Turns in one plane each, and the order they were made in; the first pair answered:
turn z_432:
[ -5  -9   3  -4   0   8   0   9  -4   2   8  19 -13  -1   0   0  -4  -7
   3  -5  -4  -2]  ->  [ -5 -11   3  -4  -3   7  -1   6  -3   4   8  17 -14  -1   4   0  -4  -9
   4  -6  -5  -2]
[ -5  -5   2   0 -18  -5  -5 -13   1   6  -9  14   1  -1   0   0   5   5
  -2   6  -1   7]  ->  [ -5   0   4   2 -16  -5  -3 -10  -3   4  -7  17   2  -3  -5   0   5   7
  -3   5   0   8]
[  0  -2   4  -2  -6   9  12  20  10  -9  -3  -7 -10  -1  15 -11  -1 -11
   7   6  -9  -6]  ->  [ -3  -1   4   4 -14   2   9   9   6  -4   0 -12  -9  -3  22  -9  -1 -15
  13   2  -8  -4]
[-2  1  3  4 -1  0  4  2 -4  3  4 11 -1  1 -1  1  5  4  3 -1  3  9]  ->  [ 0 -2  2  0  2  3  4  6 -1  1  2 12 -2  3 -3  0  5  4  1  2  2  7]
turn z_337:
[ 3 -4  6  0 -2  5 -4 -4 -1 -4  1  3  3 -3 -3  4 -1 -7  3  1  3  6]  ->  [ 2 -2  4 -2  2  8 -4 -1 -2 -5  1  2  5 -4 -4  3 -1 -7  1  2  2  4]
[ 17 -19  17   8  -2  13  -1   8  21 -14  -8   1  -7   3  19  -8 -12   9
   6  -1   0   2]  ->  [ 10  -3  11   2  22  22   5  22   7 -19  -4   6   5   1  -1 -10  -4  18
 -10   6   0  -4]
[  0  -1  -9  -1  11   6  -1  -1 -17  -4   8   1  10  -2 -11 -13  -2  -8
 -10   6  -3 -17]  ->  [  1 -10   7  17 -11 -12  -1 -12 -16   5   5  14   4   0  -4  -7  -5  -2
   2  -6   3   0]
turn z_576:
[ -9  11  -6  -2  -4   7  -4  13  -5  -5  21   5   7 -20 -25  -8   9   0
   2  -3   0   4]  ->  [ -6  13  -4  -1  -4   8  -3  14  -3  -7  20   6   5 -21 -26  -9   6  -1
   4  -3   0   4]
[  4   8  -6  -6  11  14   0   6   6  -8   1 -13   0  -1  -2  -4  -4  -7
  -2   4  -6  -9]  ->  [ 10   5   3  -2   7  14   3  11  13 -10  -4  -4  -5   0  -5  -4  -9  -3
   0   3  -5  -3]
[-21 -17   3  -6 -17 -25 -19 -21   3  15  -1  -4   6  20   4   8  17  11
  -8  -8   6   4]  ->  [-22  -3  -8 -11  -9 -17 -22 -27  -2  11   7 -22  11  13   9   7  15  -4
  -6  -7   2  -8]
Pairs:
Between the rows of a pair lie two turns.
[  8  26  13  18  -2   7   6  21   0  -9  -4  11   3 -11 -18   6 -14   2
  -4  -4   0   6]  ->  [ 12   0  17  14 -13   6   4  23  15  -5 -14  17  -7  -1 -11   4 -14   8
  -5  -2  -1  11] -> z_432, z_337
[ 23  -2   4  -2  -8  13   3   5  13 -13   0  -1 -11   0   2   1 -15  -8
   9  -1  -9   3]  ->  [ 17 -10  -4 -12   4  19   3  14  11 -12  -2   0  -8   7  -3  -2  -6  -1
  -5   7 -11  -1] -> z_337, z_432
[-12  -1  -1   6  -8   3  -9   0 -10  12  -5   0  -2  -1  -2   0   6   7
  11  -9   6  29]  ->  [-13  10 -10   1  -3   9 -12  -5 -14   8   1 -15   2  -6   2   0   5  -5
  13  -8   2  19] -> z_576, z_576
[-20 -10  -6  -4  14   1   6   6 -15   1   1 -10  11  -3  24  -1  13  -7
 -18  11   1  -6]  ->  [-16 -17  -5  -3   3  -1   3   0  -8   2   0 -14   4  -3  35  -1   8 -12
 -10   9   0  -4] -> z_337, z_337
[ -3   8  -4   3   2   4   6  -2   4  -6   2  -1  -3   2 -10   0   2  -3
  -5   7   4   2]  ->  [-4  0 -8  0 -3  4  2 -6  8 -4  0 -7 -6  4 -3 -1  4 -6 -4  8  3  0] -> z_432, z_432
[ -2 -19  -1 -14  10  11   2  19  -6 -12  -6   3  -3  10   3   0   7  12
 -13  14  -3  -5]  ->  [  3 -28  -1 -14   0  11  -2  13   3 -11  -7  -3 -10  11  15   0   3   5
  -6  12  -4  -5] -> z_337, z_337
[ -8 -14  -8  -6  -5  -2  -2   6   3   5  -6  -3  -5  17  10   1   2  -3
   0   3   3  -1]  ->  [-10 -13  -4  -1  -7  -7  -1   5   0   7  -6   2  -5  17   7   3   3   2
   0   1   6   5] -> z_337, z_337
[  8  -4  13   6 -16  -6  -3   2  11   1  -2  14   3  -2  -6   1 -12   3
   2 -16  -2  11]  ->  [ -1  -7   9   4 -10  -9  -2   6   2   7  -2  18   8   3 -12   1  -2  12
  -8 -14   0  12] -> z_576, z_432
[-14   5  -6  16  12  -8   4   1 -18  10  11   3   5  -7 -16  10  11  -1
  10   0  -1  -8]  ->  [ -1  15   0  14  12   2   6   4  -7  -2  10  -1   0 -14 -16   8  -2 -12
  19   0  -5 -12] -> z_576, z_576
[-11 -12 -14 -16  10   8  -1   8   4   2  -1  -6   4   5   0  -1  13   3
 -13   7  -7  -6]  ->  [ -6  -4 -16 -12   1   8  -5  -6   5   0   5 -20   2  -3  13   0   5 -13
   1   2  -9 -10] -> z_432, z_576
[ -2  26 -16  -5  25   8   1  -7 -14  -3  14  -2  24   0 -18   4   6  11
 -15  -4   1 -24]  ->  [  8   9 -22 -16  12  16  -9 -18   7  -6  11 -23  11   1   7   0  -3 -11
  -2  -2  -7 -34] -> z_337, z_337
[-16   0  11  -9  -6 -31  -7   4  -6   9   7  16  18   3   8  16  18  17
  -3  -3   5   5]  ->  [-10  23  -2 -19   5 -15 -11  -4  -7  -4  17 -10  22 -11  15  14  10  -9
   5  -1  -3 -15] -> z_576, z_576
[-3  9 -3 -3  1 12 10  1 12 -7  3 -4 -2 -9 -6  1 -7 -6 10  1 -8 -8]  ->  [ -4   3   2  -1   3  10  14   9  13  -6  -1   9  -3  -4 -14   1  -4   5
   4   2  -7  -2] -> z_337, z_432
[ -1  -1   8  -1  -9 -19  10  -8  19  -4  14   9  -8  26   6   0   0   5
  -8  -7   8   3]  ->  [ -8   6   4   1  -5 -22  10 -10   7   0  19   8  -1  24   2   1   6   7
 -12  -7  10   2] -> z_576, z_432
[ 11   3  13   3  -3   2  10   1   8  -9  -2  10  -2 -10  -2  -8  -8   1
  12   9  -4   5]  ->  [ 10   6  13   3   0   2  11   3   5  -9  -1  12  -1 -11  -6  -8  -7   3
  10  10  -3   5] -> z_337, z_337
[ -9   7  -3   5   0  -4  -6  -4 -10  -2  17 -26   7   1   1   7  10  -1
   4  -5   6 -16]  ->  [  4  18   6   5   4   5  -1   4  -1 -14  14 -21   4  -4  -6   5  -2  -5
  10  -5   4 -17] -> z_576, z_432
[-10  16  -5   1  -8   9   1   5  -9  -3   6   9   3  -1 -16   3  10  -2
   5  -8  16   7]  ->  [ -6  -5 -13 -16  -6  20  -4  13   7  -4  -2   3  -5   7  -9  -3  11  -5
  -2   1   9   0] -> z_432, z_432
[ -2 -30   5  -8  -7   6   4  12  15   2  -3 -15 -20  12  20  -4  -4  10
  -4   7  -2  15]  ->  [-10   2  16  20 -14 -13   8  -5 -13   7  11  -8  -9  -2  13   5  -6  12
   9 -10   8  27] -> z_432, z_432
[ -1   1  -6  -2   7   1   4  19  -6  -1  -3   3   0   6 -16   7   4  14
 -15  -2   0  -4]  ->  [ -5 -17 -14  -5  -9  -4  -5   3   0   8  -4 -12  -6   9   7   7   6   4
  -8  -4  -2  -7] -> z_432, z_432
[ -8  -1 -12  -4  -2   6  14   4  15  -5   0   0  -3   9   5   3   0  -5
  -8   6   1  -7]  ->  [-15   7 -12   3   1  -1  15   2   3  -2   5   3   4   7  -1   6   5   1
 -11   4   5  -4] -> z_432, z_337
[  5  32   8   9   5   4   7   3  -7  -8   0   0   7 -14  -8   1  -5  -6
   8  -7   4  -2]  ->  [  8  30   3   3   6  10   5   2  -1 -10  -1  -8   5 -14  -3  -1  -7 -13
   9  -4   0  -8] -> z_337, z_337
[-10  24  -3  -3  11  13   6   7  -4  -5   2   7  19 -14 -25   1   7   2
  -3  -2  -2  -9]  ->  [ -9 -12 -17 -21  -1  18  -5  -1  17   2  -6 -13   7  -2   1  -4  10 -10
  -3   5  -9 -19] -> z_432, z_432
[  7  17   6   6  -9  -4   0   3  -2   0 -10  13   1  -6  -3  11  -6   3
   6  -6   2   5]  ->  [ 5 23  1 -1  1  3  1  9 -5 -3 -9 10  6 -7 -9  9 -3  3  0 -2  1  0] -> z_337, z_337
[ 15  16  -4   0   2  13   1   1   4 -11   2  -8   0 -11   3  -1 -11 -15
   5   4  -7  -7]  ->  [ 13  14  -5   1  -1  11  -1  -3   4  -8   3 -11  -1 -11   7  -1 -11 -17
   7   3  -8  -7] -> z_432, z_432
[ -4   0 -13  -2  -7  -3  -2  -2   1   6  -6 -12   6   0   8   0  -1   8
 -14   8  -3  -3]  ->  [ -3  -2 -11   0 -11  -6  -2  -5   2   8  -7 -11   5   1  10   0  -2   8
 -11   6  -3  -1] -> z_337, z_337
[-12  13   2   0   2 -10   3   5 -10   6   2   4  15   7 -31  -1   4  21
  -6 -13   6   7]  ->  [ -7  13 -13 -19  14   8  -1   8  -1  -3   2 -16  14   6 -25  -6   3   6
 -10  -4  -2 -12] -> z_337, z_337
[ -5   5  -1   0  17   1   4  15  -9  -1  -2  10   8   5 -17   0   8  11
 -17   3   4   1]  ->  [  1  -2 -11 -14  17  14  -2  12   5  -7  -3 -10   3   4  -3  -5   3  -7
 -13   8  -4 -13] -> z_337, z_337
[  1   7  -8  -9  12   4  -1   2  -6 -10   9  -9   1  -8  -3  -3   1 -10
   0   2  -3  -5]  ->  [  9   0  -3 -10   6   6   0   4   6 -13   5  -7  -7  -6   1  -4  -6 -12
   6   2  -4  -3] -> z_576, z_432
[  6  12  -3   6   7  -2  10 -10  -3  -2   2  -6   0  -8   5   6  -6  -7
   3   0   5  -5]  ->  [ 7 13 -2  4 13  2 13 -1 -1 -6 -1  1  1 -7 -4  5 -6 -2 -3  3  5 -4] -> z_337, z_432
[ 23  -2  15  -8   8   9   0  15   1  -7 -12  17 -11  -1  -8   8  -3 -12
  -4   9   5   1]  ->  [ 18 -15   9  -5 -11  -2  -9  -7   0   4  -9   0 -16  -1  16  11   0 -22
   7   3   6   1] -> z_432, z_432
[  1  31  -9   7  14   9  -6   1 -16 -11   6 -15  10 -12  -1   0  -8  -6
   7  -3   8 -10]  ->  [  3  21   8  25  -8  -9  -5  -7 -14  -2   2   2   2  -9   4   4 -11   3
  18 -14  15   9] -> z_337, z_576
[ 15   3   3   6  -7   4 -14 -16   9  -7  -4  -7  -7 -13  20   3 -22 -20
  24 -20   1  -5]  ->  [  8  11  16  22  -9 -11  -7 -13  -6  -1  -3  14  -1 -12   5   8 -17  -1
  20 -26  11  11] -> z_337, z_337
[ -4   9   1   9  -6  -6  -3 -16  -7   0   6  -2   2  -1   1   7  -1  -5
  16 -11   9   4]  ->  [ -7  16  -1   8   4  -4   0 -10 -13  -1   8   1   8  -2  -8   6   3   0
   8  -8  10   2] -> z_337, z_337
[  3 -14   9  14   2  -6  -2  -9  -4   4  -6   2 -11  -1 -12   7   0   3
   0  -3  -5  15]  ->  [ -3 -10   4  12   9  -5  -1  -7 -12   6  -3   2  -5  -1 -17   7   5   6
  -6  -1  -4  12] -> z_576, z_432
[ -9  -2 -15  -9  -1   2  -6 -11  -4   1   5 -16   4  -2  14  -2   4 -11
  -2  -1  -3 -13]  ->  [ -9  -7  -7   1 -14  -8  -6 -17  -3   7   4  -9   1  -1  18   1   2  -7
   5  -7   1  -2] -> z_337, z_337
[-21 -14 -14  -3   0   2  -9  -8  -9  11  13  -8  -4   0  17  -5  20  -2
 -18  16 -14  -3]  ->  [-22  10   2  16   3  -7   0  -4 -25  10  18  12   3  -8  -2  -1  17  11
 -15   8  -6  10] -> z_576, z_337
[ -2 -17   5 -15   1   1   0  13  18  12  -5 -19  -8   2   0   0  33  -3
 -12  -9 -11   0]  ->  [ -9  -5  13  -3   5  -9   5  14   3  16  -1  -4   0   0 -13   4  37  10
 -15 -13  -5  10] -> z_576, z_337
[ 12 -10  22   1  -6   2   2   2  14  -6  -6   9  -8  -8  -5   3 -15  -5
  12  -8 -12  -2]  ->  [-12 -25  11   3  -6 -13  -1  -3  -5  14  -4  12   1   3  -5   6   7  12
  -5  -6  -7   3] -> z_576, z_576
[ -2   8 -17  -9  11  13  -7  -4 -10   2  13 -17  10  -3   7  -6   2 -15
  -4   0  -5 -15]  ->  [ -4  17 -13  -3  12  10  -4  -4 -16   1  16 -13  13  -6   2  -5   1 -13
  -3  -3  -3 -12] -> z_432, z_432
[  0  -1 -16  -7  -1   6  -2 -17   4  -1   5 -22   2   1  23  -2  -1 -20
   8   3 -12 -10]  ->  [ 10  13   1   8  -9   1   3 -18   5  -6   5 -10  -1  -6  18   1 -12 -20
  21  -6  -8   1] -> z_576, z_432
[  1   1  -7  14   0 -12  -5 -13 -12   7  -4   3  -7   2  10  12  18  -6
   2  -3  -3  -3]  ->  [ 11   8 -10   4   8   2  -5  -8  -3  -6  -5  -6  -9  -3   9   8  10 -18
   5   2  -9 -13] -> z_337, z_576
[-1 13  0  0  3  3  2 -4 -7  2  4 -7  6 -6 -1  0 -4 -4  0 -2 -2 -4]  ->  [  4  12   7   4  -1   3   4  -3  -2   0   2  -1   1  -6  -2   0 -10  -3
   4  -4  -1   1] -> z_576, z_337
[-5 -6 -5 -1  6 -1  3  6  0  4 -5  6 -1  9 -8  1  3 12 -9  6  0 -1]  ->  [ -3  -9   0   8 -10 -10  -1  -7   1   8  -4   3  -6   7   3   3  -2   6
   3  -2   2   4] -> z_337, z_432
[ -9   3   0 -16   1   5   0   6  -2   7  -7  -4   6  20  -3   8   9   9
  -7   0  12  -4]  ->  [-10  -1  -1 -12  -9  -1  -4  -5  -2  12  -5 -11   4  18   7  10   8   3
   0  -4  13  -3] -> z_337, z_576
[20 14  7  0 -1 11  9 13 12 -7  0 12 -1 -2 -1 -5 -7 -1  8  2 -1  5]  ->  [19 -4  2 -7 -6 12  4 12 20 -4 -4  8 -6  4  9 -6 -3 -3  6  5 -3  3] -> z_576, z_337
[ 15   0   0   0 -11   3  -5  -8   8  -4  -8  -9 -12   0  12   4  -7 -12
  25  -8  -6  -5]  ->  [ 10  26  -5  -3  13  12   1   3  -9 -12  -1  -8   2  -6  -8   4  -2  -8
  14  -4  -6 -11] -> z_432, z_337
[  3   3  -3  -5  22  -6   4  13   8   9   2 -15  10   7  -6 -11   4   7
  -1  -6   2  -1]  ->  [  5  -1   9   8   7 -17   5   6  10  13   1  -6   5   6  -2  -8  -1  10
   9 -14   7  11] -> z_576, z_337
[  5 -21 -33 -13  -6  13  -6   6  19   2  -2 -14   3  14  -8   3   6 -16
  -9   7  -9  -7]  ->  [-13   4 -33   3   3  -1  -1   1 -14  10  11  -6  21   7 -23  10  17  -4
 -14   0   0  -1] -> z_432, z_337
[ 26 -23  10 -11 -11  14   1   0  32  -8 -15   3 -21  11  10  -3 -17  -2
  -9  11   2  -6]  ->  [  5  15  -9 -16  28  22   6  10  -5 -11   2  -3   7   3 -17  -2   2   6
 -32  19   4 -20] -> z_432, z_337
[ -1  10 -13   1  -3  -6  -5 -11  -9  11   7 -15  10  -8   0  -8  10  -2
   3  -8  -5  -2]  ->  [ 17  14   1   3  -8   1   0  -4   7  -1   2  -7   1 -12  -2 -10  -6  -7
  15  -9  -7   1] -> z_576, z_576
[  1 -17  -5   8  -6   0   4   1  16   2 -13  -5 -13  10  11   7   2  -1
   3   7  -8   7]  ->  [ -9  -7 -14   2  13   5   6  10   2   2  -9  -5  -1  10  -3   6  13   6
 -12  14  -7   2] -> z_576, z_337
[  4  16  18  11  -3  -2  10  -1  -7   9  -7  18  12   1 -15  -1  -4  12
  -8  -8  -1   2]  ->  [  9  -5   5  -1 -19   2  -3 -18  11  12  -8  -9   0   3  17  -4  -9 -12
   4  -8  -8 -10] -> z_576, z_337
[ 14   3 -13 -10  11  20  -3   8  14 -16  -2  -7  -9  -5  -3 -11  -7 -13
   4  18  -8 -16]  ->  [  9  -7   2   1   8   7   5  20   9  -8 -10  24  -9   5 -19  -8   1  16
  -7  17   1   4] -> z_337, z_432
